(in the rows, 128 means zero)
Each path below is one point turned by a fixed rotation once a step. After each direction that follows a path, write how fast that rotation turns it, in degrees a step (0 if it stays still).
Each turn is a multiple of 5 degrees from 10 to 175, or 0.
Each row of a path follows its step; steps can be skipped.
Rotation 1:
step 0: [113 126 127 119 130 107 142 126 121 117 130 125 123 131 137 138 120 141
 128 136 134 130 131 128 122 144 131 128 136 131]
step 1: [133 128 124 127 131 134 127 122 122 109 122 126 117 120 128 131 121 136
 141 130 134 117 122 133 135 124 124 116 151 125]
step 2: [132 131 142 127 129 132 129 124 118 134 115 140 128 118 123 132 141 122
 119 140 136 115 126 124 125 142 137 122 141 123]
step 3: [131 132 137 125 117 133 127 128 125 131 119 122 111 120 134 116 130 105
 137 122 132 126 140 124 117 122 139 129 131 130]
step 4: [122 137 139 134 110 130 129 117 132 137 135 134 138 130 142 124 127 124
 125 125 138 130 129 136 117 127 118 146 135 122]
step 5: [120 128 124 125 121 131 127 138 129 147 137 126 119 132 126 134 127 126
 139 121 145 147 126 130 133 126 114 122 132 117]
step 6: [143 130 131 135 131 123 120 133 138 118 126 126 142 133 125 121 135 125
 131 135 132 152 121 132 127 137 118 118 128 119]
step 7: [140 122 113 130 122 126 117 119 134 139 130 132 133 146 122 133 132 120
 133 136 121 128 128 126 122 125 133 106 123 135]
step 8: [125 128 133 121 116 114 128 132 143 115 128 132 132 132 117 141 128 122
 121 129 126 130 132 145 124 127 137 128 118 146]
step 9: [130 143 118 133 119 125 129 127 121 126 129 116 130 124 133 145 116 145
 133 113 126 125 123 135 122 133 136 123 125 139]
step 10: [126 140 121 117 128 123 132 124 119 125 123 122 132 114 119 137 138 126
 127 125 118 122 110 138 146 131 118 131 135 126]
[131 131 130 133 128 130 122 125 129 123 129 134 130 124 126 125 123 132
 123 129 129 131 126 129 127 128 129 132 128 129] -> 155
[131 128 130 131 131 124 128 132 127 128 128 121 128 125 127 126 126 127
 131 125 130 132 131 126 127 136 135 130 126 128] -> 120
[122 127 125 131 132 126 128 129 133 130 124 126 131 122 130 127 127 130
 127 126 131 130 121 128 130 127 128 123 133 126] -> 80
[127 123 127 130 126 122 124 133 130 129 135 131 130 126 127 125 132 131
 132 128 126 128 129 125 124 128 123 126 128 128] -> 45
Rotation 2:
step 0: [114 124 117 148 121 130 118 134 137 138 129 130 127 120 118 127 128 134
 120 120 129 122 142 127 125 132 125 143 125 129]
step 1: [139 115 136 141 118 119 118 127 123 133 130 142 139 138 129 131 119 125
 127 129 138 131 116 121 129 128 137 133 125 134]
step 2: [126 136 126 131 127 123 125 113 112 136 139 113 117 126 133 127 121 113
 119 126 127 131 127 132 129 115 134 121 129 139]
step 3: [130 136 129 126 136 134 128 138 135 141 137 126 121 145 135 115 138 128
 118 126 128 126 124 134 141 130 135 124 127 114]
step 4: [132 122 140 119 122 135 133 122 128 123 122 124 120 120 131 118 137 137
 132 136 135 119 116 139 127 118 126 147 129 122]
step 5: [144 136 121 115 126 133 120 128 121 122 118 120 132 130 130 139 137 135
 126 134 130 114 129 123 130 137 114 120 126 141]
step 6: [128 135 124 121 147 136 129 137 130 119 129 140 120 125 117 130 118 116
 136 121 128 118 132 127 118 132 128 133 112 130]
step 7: [118 118 139 125 129 124 140 136 125 131 133 128 134 131 136 129 125 135
 129 112 132 134 135 109 127 130 113 139 125 132]
step 8: [129 116 124 135 125 128 132 114 128 130 118 118 127 127 120 136 126 119
 113 135 136 141 135 119 122 142 135 133 123 123]
step 9: [122 133 128 135 128 122 124 143 117 146 113 138 132 134 125 132 123 120
 119 133 131 134 135 142 127 118 130 128 136 130]
step 10: [130 136 136 137 129 127 113 116 114 132 126 140 121 120 136 113 127 128
 129 122 123 129 123 118 138 127 131 128 134 115]
[132 128 124 126 127 130 127 125 130 127 133 123 130 133 129 124 126 130
 128 125 131 123 124 133 130 123 129 128 123 129] -> 35
[128 131 131 130 128 128 135 127 132 129 133 122 129 131 129 128 130 127
 125 127 126 130 127 130 122 132 125 132 131 122] -> 85
[131 127 129 128 128 129 129 124 129 130 127 129 133 127 128 137 124 127
 123 134 132 123 125 129 124 126 128 125 132 129] -> 100
[130 128 123 125 128 123 127 126 126 126 126 121 127 129 128 128 130 123
 128 131 127 131 129 132 127 134 129 126 129 135] -> 115
Rotation 3:
step 0: [117 142 127 122 138 130 133 134 123 137 127 120 131 115 125 136 134 131
 135 137 145 136 135 122 127 122 149 142 122 133]
step 1: [125 116 131 135 126 140 120 142 133 139 128 141 119 151 122 123 128 121
 136 124 137 134 120 134 118 137 121 141 126 125]
step 2: [137 119 140 131 112 120 133 119 141 129 122 122 130 113 133 122 149 124
 128 125 125 133 111 130 140 132 136 124 119 132]
step 3: [132 120 127 126 132 118 140 128 122 131 145 136 137 123 118 123 113 121
 125 137 124 117 129 119 131 130 107 121 120 114]
step 4: [127 138 124 125 136 133 139 128 126 134 116 125 129 108 142 128 122 129
 134 126 122 125 130 110 107 127 141 133 133 138]
step 5: [123 125 117 125 115 127 122 126 132 143 121 141 118 154 133 127 116 145
 139 130 129 136 134 127 131 122 123 134 127 125]
step 6: [120 126 132 139 125 128 121 121 126 141 126 116 123 120 128 130 142 128
 119 127 111 125 107 143 134 114 139 126 131 127]
step 7: [117 135 125 127 137 110 126 123 130 119 151 127 124 128 125 134 136 126
 137 135 141 122 126 123 128 132 109 125 123 114]
step 8: [120 125 125 126 129 141 138 117 136 120 114 128 132 121 118 129 131 117
 124 122 130 110 130 123 106 136 138 139 132 132]
step 9: [129 127 129 143 118 127 131 126 135 114 114 142 125 135 134 117 121 146
 134 118 134 138 133 124 136 124 109 124 127 135]
step 10: [137 119 117 128 126 121 120 125 112 132 118 116 139 123 116 132 131 135
 121 123 106 126 125 134 128 123 136 109 129 127]
[124 127 124 125 127 123 127 132 130 127 126 128 133 131 128 127 127 130
 131 129 134 126 128 124 136 128 129 126 126 123] -> 160
[138 126 126 131 129 128 130 126 132 125 127 129 132 126 124 126 125 128
 130 126 126 128 127 121 129 129 126 127 130 129] -> 60
[128 121 128 128 123 129 128 126 135 125 126 131 127 133 136 130 125 128
 127 128 130 127 128 130 127 129 132 132 130 131] -> 100
[133 128 128 126 128 127 129 127 125 130 126 127 128 127 129 127 127 134
 131 126 129 126 121 137 131 133 126 129 131 127] -> 90
